Here is a table of points, one per row:
[-18  23  19  57  -9  -5 -55 -57 -45   4  -6  -5 -45 -59  40  33 -22  51
  56   7  16  14   6  11  13 -21  18  28   0 -60 -12  -9]
[-16  -1 -14  44 -31  28  17 -38  37  16 -18   5  -1  24  71  -9   7  20
   6  -7  -3 -11  -5   0 -12  35  19 -27 -37 -13  -3 -18]
[-14  -6   5   5  22  -4  22 -31 -15  29  -4   0 -25   2 -21  24 -43 -29
 -26 -11   6   3 -17  -3  27 -54  35   8  -2   0  13  46]
[-28  16 -25 -27 -27  19 -47 -10 -41  -9  -8 -40 -35 -25  15  30   3 -27
  -4 -16  24 -13  27  -7  -3  28 -24 -13  10  35   4   0]
[ 35  -5   3  -3 -42 -14  27  14   5 -50 -70 -38 -16 -44  -7 -17   2  19
 -30   6   5  25 -15 -18  12 -14 -44  23  -3  25 -10   5]
[ 31  34  41  18   6  -7 -29   6 -34  23   2  21 -19  17 -37 -23  11 -10
 -23  10  -1  28  18   9  30  -4 -28 -34 -34  35  53  10]
[-18  46  22  27 -15  40   2  -9   9  38 -37 -21  33  28  31   1  25   6
  -1   6  27  -6  11  -9  -4 -35 -25 -20  22  22 -31 -25]
[-32  -7 -35  22 -18  30  12   4 -15   7  -7 -41  28 -42  -8  11   4  46
 -34  -2   3 -18   1  14  23   6  26  13 -32  35 -26 -13]
[ 13 -29  10  20   1 -32  14 -28 -21  20  -1 -38  17  -2 -16 -18  22   8
  48   9  13   3  11  35   7 -21  10 -26  45  47 -16 -41]
[  3 -14   3  33  14  17   7 -22 -36 -40  21  24 -17  56   2   0 -15 -12
 -19 -60  13 -11   3  -1   6  17 -21 -22   2 -23 -37 -24]
[-20 -14  38   9  32  -6 -21  -7  11 -22  11  59  30 -23 -20 -11   6   4
  21  39  19   9  -5  19 -16  26  -5  16  30  -4 -12  19]
[-29  18   7  23 -26 -29  33  48  12 -14 -10  13 -11 -25   4 -18  -2   6
  12   1  11 -67 -25  35 -10  18   1  -1 -28   3   1  -7]
[-28  17  13  25  44  12  28 -13  -6  23  -3  11  -5 -56   6   5  -4  27
  -6 -12   0  31 -38   3  56  29 -29 -56   8   4 -26  18]
[ 13 -41 -47 -47  23 -11 -10 -15   7  -6 -25  47  22  -2   2   7 -22  -2
 -16   5 -24 -31 -46 -39 -55   8  24  16  37   1  23 -49]
[  8 -36  13 -23 -45   4  -6  -2   9 -18   6 -17 -14  49 -18  15  26  35
  24   7   1  44  -3  22  -8 -20  -6 -31  32 -23 -51   1]
[ -2  34   1 -12  25  23   5   8   1 -21 -26 -42 -28  38   7   9  -9  -9
 -49   2 -20  49 -10  32 -11  21  31   7  31   7  18  12]
[-28  41 -14  13  -9 -19   7 -12 -12  14 -14  23  28   2  14  21  17 -11
   1  17 -15  36  -7 -25  39 -16   9  38 -11   8  45  -1]
[  6 -14  24  -6   2  15   5  17  11  26   3 -37 -24   4 -37 -29  47 -36
 -20  53  -7 -47 -36   2 -40   3 -30  11  15 -29 -17 -21]
[-15  11   2  30  18 -66   9  22 -34 -14  18 -26 -23 -21   0  57  15 -34
 -40  -4   8  19 -17   8 -32  -7  -7 -15 -28 -12 -44 -22]
[  7 -30 -18 -22 -29  -1   7   3  11 -18  39  19  -3  20  38   4   6 -21
   4  13 -16 -14  -8  -6  43  37 -11 -21 -34  42 -19 -12]
[-45   7   4 -31   7   8 -10  -1  33  18  22 -26  -1  31  45 -27 -32  22
 -19  50 -13  -5  -1   7 -19 -49 -21   2   0   4  19   0]
[  8  41   5 -36 -33 -25  11  25 -39  58  -8  32 -43   8  43   7 -51  -4
  14  28  38  12 -27 -24  -9  48 -29  38   1  12 -26  -9]
[ 57   5 -24  21  12  -3 -13  42 -30   4   8  -8  48  -7  39   0 -17  43
 -38  47  15 -46  23 -48 -34  19 -28   9 -19 -18 -23 -22]
[-13 -29 -25  14   4  32 -37  -2  -5 -19 -27   0 -35  33   9 -25  36 -43
  18 -10 -32 -17   9  34  -4  19 -45  18  11  54  12  24]
[ 21 -23  29 -59  41  17 -31  34  22 -44 -26  -2  11  32  27 -13  31   2
  15  -8  -4   1  14  -3  33   7  -6   7   8  20 -25  31]
[  3 -31  -9  13 -13  18  13 -19   8   6  15  79  22 -36 -14 -12  33  23
  -9 -17 -26  16 -33   0 -32  11 -34  -5  19 -12  32  15]
[-15  21  -3 -13 -25  -2  16 -16   0  20  29  -1  19  47  -7  -7 -31 -13
  -3  36  -7  27 -53 -25  38   7  -3   6   2  -1  12 -25]
[ 34 -10 -23  12  35  19   6 -24  21  -4 -34  19 -19 -24   5   2  71 -11
   8 -23  34 -11  -2 -11   2  -6  47  -4 -15   0  16  21]
[  1  18  22   3   2 -40   9   1  -6  19  -1  -8 -16   2 -11  21 -35  53
 -14 -13 -21   3 -32 -25 -24 -14 -52 -60   5 -34  54  -6]
[ -4  31 -11 -41  19 -16   0  17  -7 -34  17  11  17  21  -5  39  38  -9
 -10 -12  23 -31 -17  39 -15  -2  14  -1 -31 -13  -5  -1]
[ 34   0  27   5 -18   8  55 -47  33  11  -1 -36  12 -11   0  36 -33 -52
 -23  26 -26 -38  23  -3 -29  39  -8  19 -16  46   7   2]
[ 28  10  17  27 -12  46 -18 -33 -12 -12  -7  20 -17 -17 -26  -1 -32   2
  44   0  -8   8 -14  18 -15  -6   5 -52  -7 -45  -4  32]
[  8  11  16   6 -33 -10 -10   9  -7  31  16  32  -2 -21  -1  31  21 -21
  15  -1 -10 -12   4 -17  32 -26 -17 -10   8 -40   0 -39]
[-15 -34 -10  32 -30 -13 -15   5  21  -6  32   4  -1  10   9  35 -21  12
 -13   1  -5  -1 -11  13  23 -38   7  33   4 -31  30  -7]
[ 25 -23  12  21 -40   8  -4  -7 -16 -31 -17  19 -26  -6 -19  13  18 -15
 -20  38 -16  53   6   7  30  64  85   6  -9  -2  28   7]
[  5 -23  28  13  -3  12  -7  24   4 -14  -9  -8   6   2  -2   8   5  -1
 -14 -10 -27  20  25 -43  11 -44  14  29  -8 -18 -28  25]
[ -6  39 -34   3  13  16 -40   5  44   4  -6   3   7  14 -46  31   8   4
  21  17 -17 -23  19  19 -19  41   0   9  22 -21  16  70]
[ 13 -16   3   1  -1 -11  17   1 -14 -18  20  37  19  -6  23 -14   9  45
  -5 -40   2   3  29  24  21  22  -1  11 -36  36   2  26]
[-35  40  10  -5  -1  -8   9  16 -15 -26  37  10  39  -5 -27   8 -33 -20
  23  37  59  48 -12 -16 -35 -13 -16  12   4  31  -6   3]
[ 23 -48 -30  -1  -7 -25  -5  -3  41  26  13 -31   4   9   3 -12 -39 -13
  18 -22  15  31  56  17  49  34 -21  -2   4   1 -29  -4]
[  8  46  -1  16 -25  29 -58   3  13  20 -20   3  17   3  29  28 -40  19
  34   0   2 -31 -12  17   8  29 -14 -15 -40  10 -47 -25]
[  4 -11  -1 -11  39  25 -18  -3 -45 -29  32 -55  -9  -4 -20  -5 -27 -20
  28   9 -39 -40  10   4 -40  19   4 -36 -10 -23 -20 -10]
[  4  50   8 -15   2 -16 -10 -37 -17 -32 -42   3  67  26   6   5  32 -58
  67 -11 -35   7  23 -46  12  32 -14  20  -6 -35  -2 -37]
[ 14   8   6 -57 -23  -8  15   4   8 -30  -2 -36   9  12 -64  45  17  48
  22  -8  59   7 -11 -35   7 -28  10   5  18  -1  38 -23]
[ 12  62   3 -19   5 -18  13 -46  46 -11   8   6  -7   1  45 -15  47  -3
  -7 -32  -9  12  13  21  39  -3  -7   6  33  12 -23   2]
[-27  12  14  12   9 -21 -39  13  -3  -3   8   5 -29   4 -31 -57  20   4
   2  27 -32  17  21 -34  17 -10  29 -18  28  15  27 -33]
[ 11  24 -20  33  -4 -58  -7 -13   2 -26   0 -16 -22 -38   6  18   9  40
   7  -7   5   0  33   1  19  -7 -10  23  20  20  24 -13]
[ 25 -15  27  -6  54  28  27  35 -10  19 -16  33  -3  14  58  55   2 -28
   4  34   3  26  22  23   4 -29   8 -33 -13  40  11 -28]
[-26   7 -58  15  11  -2  33   9 -18  -7   0 -25  18  -6  -9  10  35   6
  23  21   3   2  15  -4 -14  41  17  -1 -48  20  15  -7]
[ -7   5 -41   7  27  15  10 -34 -24 -12  -2  15 -31 -16 -26 -19 -23  22
 -25   4  -1  37 -25   9  44 -30 -10  29 -33 -14 -20  10]
[-10   1  18   1  31 -30  13  13 -19  28 -40  16  21 -11 -15  -5 -49  45
  20 -19  -7 -43 -25   4 -39  73   9  28  58 -36  -3  22]
[  3  -7 -62  23  13  -8  -7  12 -35   8  34   0  23  34 -16  -3 -34   6
  13 -20  -4 -30   4  -2 -14 -37   7  18  -9  -5  50  -7]
[-26 -43  -1  -7   1   9  36 -27 -23  14 -39  -2   6 -27   3   5 -27 -10
  32  61  -1 -36   6  21  41  22 -21 -42   9 -19  -1  12]
[  9   8 -30 -21  19  -2   0  27  25 -10  11 -14   3   9  20 -21  21  15
  25 -11  -5  27  -3  -8 -16   4  21   2  40 -14  -2 -31]
[-17 -47  47  20  11  17  28  36  10  19   9  -8 -26   5  11 -58  24 -36
  42 -14  24 -17  -7 -11  -6 -22  27  21  10 -23  35   5]
[ -9  -6 -16  43  16  14 -17   5  22 -36  26  -5  10 -70  23 -13  15 -13
 -11  12  15  19 -28 -21   0 -30   8 -24  59 -12  -8  -3]
[-20 -12  21   1   7  -5 -12  23  24 -28 -22  16  13   6 -15   1 -43  11
 -21 -14   8   8  26  14  12 -22 -34   5 -32 -22  45 -39]
[ -4  -4  -1 -16  44   5   0  -8  -8 -19 -59 -16 -28  33 -22 -40   3  -2
 -36  -4  23   3  26   3   2  22  37 -25 -15  -4   9  -1]
[ 71  11  19  -4 -23   8  11  -2 -33 -17  45 -41  25  -8  56 -17 -13  25
   1 -40  10 -23 -12  -8  -1   1 -17 -12 -15  25  20  31]
[-36   2 -11   0   6  -5 -25 -23  -2  22 -23  28   1  -4 -33 -12  50  -7
 -19 -12   8   6  57   5  15 -19  -8  10  13 -50  11  11]
[ -7  11   0  -7 -12 -49   5  -8  26 -31   8  28   2 -23 -32 -31  -4 -24
   7  12  30  -5  18 -19   3 -58  -7 -12  29  -9 -12  41]
[-35  10  34 -22 -13  29  16 -18  55  -1  49  10 -45 -18 -41  31  45 -22
 -10 -38   2 -29  14 -26 -25  34   2  24  22   5  20   1]
[-60 -24  24 -32 -34  -5 -52   2  -7 -19 -11 -21  18 -19  -5 -31 -19 -29
 -18   8   1  30  17  15 -57  -6   8   4  -1 -33  27  -2]
[-31 -28  21  20  10  20  11  -9   5  28 -20 -16  22  18  -9   4   7 -14
   7 -35 -12  28  20  16 -17   4 -38  24  -3   9 -15 -28]
[ 39  16 -27 -22 -16  32 -16 -18 -10  58   1  18  39 -57   8 -14  -7 -15
 -37  24  25  22  46  22 -17  24   8 -44  13 -18  15  33]
[ 32   5  46 -27  19  31  10  16 -63 -11  15  17  13  -9 -35 -27  26  38
 -22  12  -8 -26  21  29  16   7   0  29  19   4  32 -10]
[ 13 -16  -7   7 -20 -29  35  -4  -8  20 -13   6   3  27  20   6   9   1
  36  20 -54  35 -18  -9 -52  -1 -16  -7 -23  20   5  49]
[-42   7   7 -19   0   3  12  16  -6 -36  25   2   5  27  51 -17  36  16
  -6  -5   2  17  -6 -15  30   9  -3  10 -10 -12  -8  49]
[ -7 -23 -25  37 -42  30 -32  17 -20  -6 -31  42  19  11   7  20   3 -32
 -10 -25  30  -8 -15  19   0 -26   7  11  53  13   4  11]
[ 23  14   8  35  14  12 -20  24   4  15  -8 -49  18 -19 -28   6  -2  -2
 -16   5 -11 -10 -42  58  27 -25  20   2 -11  -5 -37  20]
[-29  -7 -24  11  -1 -15  25 -38   1 -24   8  -3 -15   6 -25  -6  11  35
 -10  -9 -15 -37 -13 -24  -8 -52  -8  17  18  31 -21  -4]
[ 32  31  15 -25 -21  16  15  17  -7  18   0  16  12 -19  33 -27 -16 -24
  27 -58 -23   4 -11   5   0 -13  21 -49   8  21 -14 -10]
[ -7 -22  -8 -50   9   4  21  43 -20  11 -13  16  10 -29  -9  19 -17 -24
   0  -9 -67  -3  31 -39 -15 -33  21   6  18  41 -37  -1]
There is one direction along which these points spread out most. Take the direction at right angles to it along which they spread out most. Go by this last direction. Where along it does each point below lie, from 0 to 99? The average is 50, and the first point in the table lies past the average. One standard deviation of the points above along it is 16.
[ 12 -41 -42 -30   8  17  39  25  51  11  -1  26 -29  26  15  23  29   7
  -2   1   7  -1  37  -7   2  13 -12 -23 -25 -26 -14  18] 25
[-31   6 -22 -17 -13 -36 -15  18  -6  20   6 -19 -22 -15  28  12   1 -19
 -26 -47   2   6 -30   1  10  19  -7  -9  -8   0  23  -7] 53
[ 11   3 -37 -18  -7  28 -37   3   5  15  11  -4 -23 -14 -35 -10 -31 -14
  -8   0   1  48 -22  26 -33   5   7  35 -11  -2 -38 -36] 55
[  7 -46  35   7  10  11  26  -3  45  11  24 -13   0 -17  -8  19 -20  36
   7  -6  10  -9 -10  -8  -3 -29 -15 -15 -55  -5  26 -26] 62
[ 43   8  17   3  21  14  20  15  23  12  14 -11   3 -11   9 -12 -31  10
   7   2 -48   9  15  26 -25 -13   2  19 -50 -17 -18 -29] 47
[-35  -4   7   7  -5   6  28   7  25 -21  20   6  35  28 -46  -5   5   2
 -23 -52  20  20  28 -27 -20  27  45 -13  19   2 -18   5] 37
[  3 -11 -12  37  12   9 -33  13   8  45  58 -13   9  39 -13  10  27  -1
  -2 -21 -11   0 -25 -23  39  32   4  10  38  25  -4  35] 42
[ 43   3 -17   7   5  -3 -34  36  47 -25 -22  17 -19   9 -30 -17 -18 -38
   8  14  -5 -23   9  -4  -9  -2   4 -24  -1  69  22  17] 26
[ -3  -2 -13 -34  24  32 -29  -9  34   2  -6 -21  12 -30 -23 -21  -1  -8
  33  -3  48 -32 -12 -15  26 -13   7  39 -40 -18  15   8] 51
[ -1 -14  27 -10 -11 -64 -15 -13  16  12 -15 -19   3  43 -33 -36 -35  -3
 -52  26  19 -25  -9  -7   5  23  47   5  22 -27 -10 -42] 55
[ -6 -19  28  -5   7 -43 -57 -35  27  44   8   7   7  17  -1   0  23  66
  -5   0   4 -23 -14 -33 -49 -11  28  -5 -52  19 -42  17] 57
[ 32 -33   1 -32  -9 -41  -4   6 -34  35  21 -18  22  -5   8  -1  12 -31
 -19 -19 -18 -14 -32  12  10 -20 -15   1  -5 -31  34  16] 52
[-17  24   5 -14 -44 -15  56  12 -18   3  23   7 -44  -2  11 -42 -29  22
  25  10  -1  -4  13  25  -7 -51  34  13   0 -12  -7  10] 65
[ 33  50  -7  36   8  17  42  19 -16   5 -22  10 -30  23  38  -1  -9 -19
  10  10   6  -1   5 -25  20   0 -21   2 -12  -8 -22  34] 46
[ 11 -16  -8 -26  25 -13  18 -27  -3 -35  24  10 -20  31  27  37 -34 -12
 -19  19   5  -2   7  31  -5   3  -3  29  12   8   2 -18] 42
